Some points, one per row:
[  5 -42  -5   6   4 -51   1 -14  43  37   5  -4 -39 -46 -28 -24  29   2
 -10  41 -56 -20 -31  -5  19 -19  33   3 -32  -7 -28  -4]
[ -5  18  -3  25   5  14 -38  44  16 -17  40 -29  20  21  11  14  -5  25
 -11  -3   5 -15   4 -26  -5  32  -1   3 -38   6  10 -20]
[ -7 -22   8   5   7  12 -32  26 -13   7 -16   3 -29  12   0 -24  -3  38
 -31  -5 -12 -15   1  -6  28  10  -7  -2  -6  31   9 -24]
[  7  21  22  -9   5   5  -6  -5   0 -21 -11  17  22  23  -4 -14 -24  15
   7 -22   4   7   9 -21 -17 -15  -1  28  23   9   4  45]
[ 24 -11 -34  16 -23 -20 -12   5  49   8  16 -25 -31 -41 -12 -62   7  73
  29  40 -20  36 -22 -18  21   7 -56 -18   1  40 -11   3]
[ -9 -46 -14 -27   2  38  13 -11 -23 -19  20  41   4  14  -5  23   5 -34
   0   8  45  12  17 -24   9  23 -43  15  11   7   5 -19]
[  7  72 -29  50 -20  63   2  25 -59  29  33   7 -14 -24  43  -6  12 -50
  11 -18  30  10 -15  23 -13  71   7 -29  45  -5 -21  -1]
[ -13   22   40   10   57   84  -49   26  -24   22   21   93  -53  -20
   -7   17  -16 -106  -80   57   45  -44    5   87  -28  -13    5   68
   51   -8   72  -40]
[ -7  29  -2  31  41  10   4  41 -18  25  -5  17 -38   3  -1  20   0 -38
 -25   3   9  -2 -15  24  -9  63 -35 -32  -8   4  46   4]
[  3  34   3  25  22   3  13  49 -28  44 -18  26 -57   1  10   2  18 -48
 -41   2  15   1  -6  22  -4  67 -28 -17  -7  11  50   8]
[ 34 -16 -22  14 -19  22 -36  -1   3 -45  38   5  10 -26 -11 -29  -2  46
  -7  -6 -10  -3  15 -15  15 -33  35  49  33   9 -45  -4]
[-18 -45 -17 -20  10 -27  35  -9 -22  -4 -31  10  -9  -5  -9   0 -27 -43
 -31 -38 -13  14  46 -13  37  -9   4  23  30 -30  -6  -9]
[-12  13 -24  -5   2 -33  36  30  -5  29  -1  -9   4  -8  42   7  -5 -20
  28   2  26  42   3 -22  -2  57 -17 -56 -27 -15  -6  -2]
[ 15 -17 -19  -5   3 -21  12  -8  53  -4   6   1  12 -29   2 -13   6 -23
  29  39 -21  24  -7 -30   3   2 -26  36  20 -25 -26  43]
[ 12   9  20 -12  38  57 -22   8  -7  27   8  83 -20 -15  13  12 -12 -82
 -43  44  30 -30 -19  74 -23 -12   3  50  37 -34  50 -24]
[ -8 -21 -42  -8 -13  15 -16   6  43 -16  54   9  17 -54  -5   6 -38 -21
 -15  56 -11  -2  -3  -3   4 -33  19  63  33 -23 -29  -3]
12 more points follow, each with its number after it:
[ -7   8   8  -2  -1  -7 -10  12  10  20   7   8 -16  -9 -20 -11  21 -11
 -10  14 -14   1 -17   2 -11   4  -6  26  18  -1  13  18] 0
[-11 -36 -35  -8  -2  19  39 -10  -5 -28  30  13   4 -16  57  34   4 -29
  56  10  83  41  -3 -34  18  35 -32   6 -18 -27 -28 -21] 1
[  6   9  22 -22  -3  27  -8 -53  -2   6 -17  15   3  18  11  13  13  -5
  13   1   0  -5 -40  41 -38 -20  -5  -1   6 -18   9 -10] 2
[ 11 -12   0  -7 -11  -7 -11   1   8   0 -25 -26 -11  -8 -16 -14  26  17
   3 -33 -25   5 -10  14  25 -15  14 -14  10  -4 -15  -8] 3
[-19  -8  40 -36  11 -26 -23 -16   7 -12 -18  16   3  30 -34  -2   9   7
  -4 -15 -13 -10  18 -23  -7 -49  19  29   2  19  -4  35] 4
[  4   3 -33   8 -23  12  -5 -18 -23  56   6  32 -14 -18  45  -2   4 -62
 -12  -5  15  -8 -21  21 -19  28  19   4 -14 -55   1 -33] 5
[-23  12  31  -6 -10   7 -34  24   7 -33  22 -22  47  59  -2  26 -23  20
 -26 -25 -14 -35  31 -24  -4 -23  35  37 -20  17  -5  -1] 6
[  2  42 -26  -1 -24 -27 -65  27  63  32 -20   0  51  15  85 -26  -3   8
  19   9 -19   6 -73  -5 -48  29  20  33 -40 -43 -14  39] 7
[ -3  -3 -16 -18 -14   1 -17  10 -23  -5 -19  -2  -1  43  26  -7 -18  15
   8 -16  29   7  13 -45   8  20 -43  33  15  23   8  19] 8
[ -5  31   7   1   2   8 -10  14  -2   5  13 -16  -4  18  13  18 -24  42
  -2  24  13 -18  -9  23 -20   7  -4 -14 -19  19  24 -26] 9
[ 25  54  14  55 -11  -5 -56  60  45  35 -13 -18  -7 -12  24 -28  14   2
 -24  12 -40 -28 -49  42 -11  37   0  38  11  -6  31  29] 10
[ 12   8  -7 -41  -5  33  10 -37 -23 -26  23  14  19  24   2  18 -40  36
  35   9  37  12  25 -33 -31 -28  -5   9  15  43 -18  -3] 11
Which of these numbered points is nearest to each point below by angle, seen from the average point of the first points? Its number follows each.
[ -6  28  12   8   9   4  -6  17  -6   4  10 -29  -4  19  18  10 -27  47
  13  13  10 -22 -10  14 -12   5  -7 -15 -20  17  18 -17] > 9
[  6 -45 -28  -2 -16  26  18   2  -3 -11  28   5  -5 -23  13  -3   9 -18
 -20   6  15  12  31  -5  30  19 -24  14  22 -12  -3 -29] > 1
[-23 -38  11 -42  10  -5   4  -7  -1  -4  -9  39  -1   9 -23   5 -10 -24
 -23 -23  -9   7  28 -19  23 -23  -1   5  21   2  -9   6] > 4
[ 23   2   0 -27  10  24  30 -41 -13 -36  -2  -7  -5  20 -35  -5 -21  26
  18  20   9  19  19   7 -10 -30 -16 -13  22  51  14  11] > 11
[-15  21  22 -28  -3 -18 -20  40  12  16 -35 -36 -11  37 -14 -14 -10  30
  -3 -18   7 -14  19 -30   0  20 -65   4  -7  21  22  12] > 8
[ 14  -5 -17 -32 -13  15  35 -63 -44 -55 -15  -2  25  15  22   2 -59  26
  30  -5  12  18  30   6 -28 -31 -12  44  32  15   7   6] > 11
[-20  -4  25 -13  25 -22   4  -5 -19   7  -5  24 -33   3 -49  -2   7 -12
 -17  -5 -12 -11  28 -41  27  -9  -5 -19   5  22 -11  13] > 4
[-10  13   7   8  31  -5  52 -14 -17  20   5  22 -18   1 -21  18  20 -38
  21  16  17  11   6 -28 -25  35  -8 -32 -33   6   0  15] > 1
[  2  11 -12 -18 -14  -6 -34  15  35  27 -35   3  17  23  33   1 -11  22
   0   3  -7  -2 -31   3 -26   1   6  13 -23  -1  -1  20] > 7
[ 23  55  10  39 -13  15 -58  64  39  46 -23  -5   3 -17  33 -36  -1  22
 -12   9   4 -19 -71  38 -17  15 -13  -1   5 -18  26  -5] > 10
[-16  -1  17   1 -11 -33 -39  16  21  32  21   3 -20 -24 -33 -42  15  29
 -11  29 -38 -18  -9 -40  32 -13  19  39   5  16  -8  27] > 0
[ 13  18   8  37  22 -18 -10  13   8  26   6  22 -29 -45 -27 -25  13  13
 -25  27 -37  -4 -13   4   1  -7  22 -10  -4  -8  -3   6] > 0
[-53  -6  39 -33  30 -45  23 -26 -21   8 -17  12 -27  34 -32  38   1  -4
   9  21   9 -18  -3 -18 -13   5 -32   2 -26  23  43   9] > 4
[ 31 -26 -22   7  15   8  20  -3   3  16 -46 -11 -25 -22 -17 -14  -4   9
 -36  -4 -35 -12  -2  52  23   0   5 -54 -11  -9  19 -28] > 3
[ 15  13 -15  13   4  -8 -17  15  31  17  27  10  23 -28   9 -27 -11 -19
  13  20 -17  12 -18 -14 -13   8  10  17  -9 -13 -20  23] > 7
[ -3  11 -11 -12   1 -52  24  40  19  28 -32 -11   2  19  30  28  -3  -8
  -2  -4  23  18   2   4  -6  38 -23 -22 -41 -26  15  16] > 7
[  4   9 -14  14 -14  11   2  -3 -12  41 -15  10  -4 -14  32  -6  10 -31
 -11  -3  -6  -6 -16  26  -4  27  21 -15   2 -28   1 -10] > 5
[  2  28 -15  43 -31 -13 -11  29  15  21  -3 -20  -9 -50  16 -41  21  -2
   6  -4 -24  13 -25   9 -15  20   0   7  15 -16 -20  23] > 10
[  7  12  16   0  30 -19  40 -19 -10  19 -10  16 -15  -3 -12   3  11 -59
  17  13   4   9 -16   6 -27  26 -20 -28 -15  -9  11  23] > 2
[-31  -9  17 -12  -9  -3 -27  15  37 -35  31 -19  51  18 -16  43 -16  22
 -36 -10 -27 -16  22  -3  12 -34  24  34 -26 -24  15  -2] > 6
[-13   5   1 -46 -11  38 -29 -17 -27 -23   6  46  31  58  38  13  -8 -39
   8 -34  54  24  34 -21 -25  21 -35  28  52   5  13  15] > 8
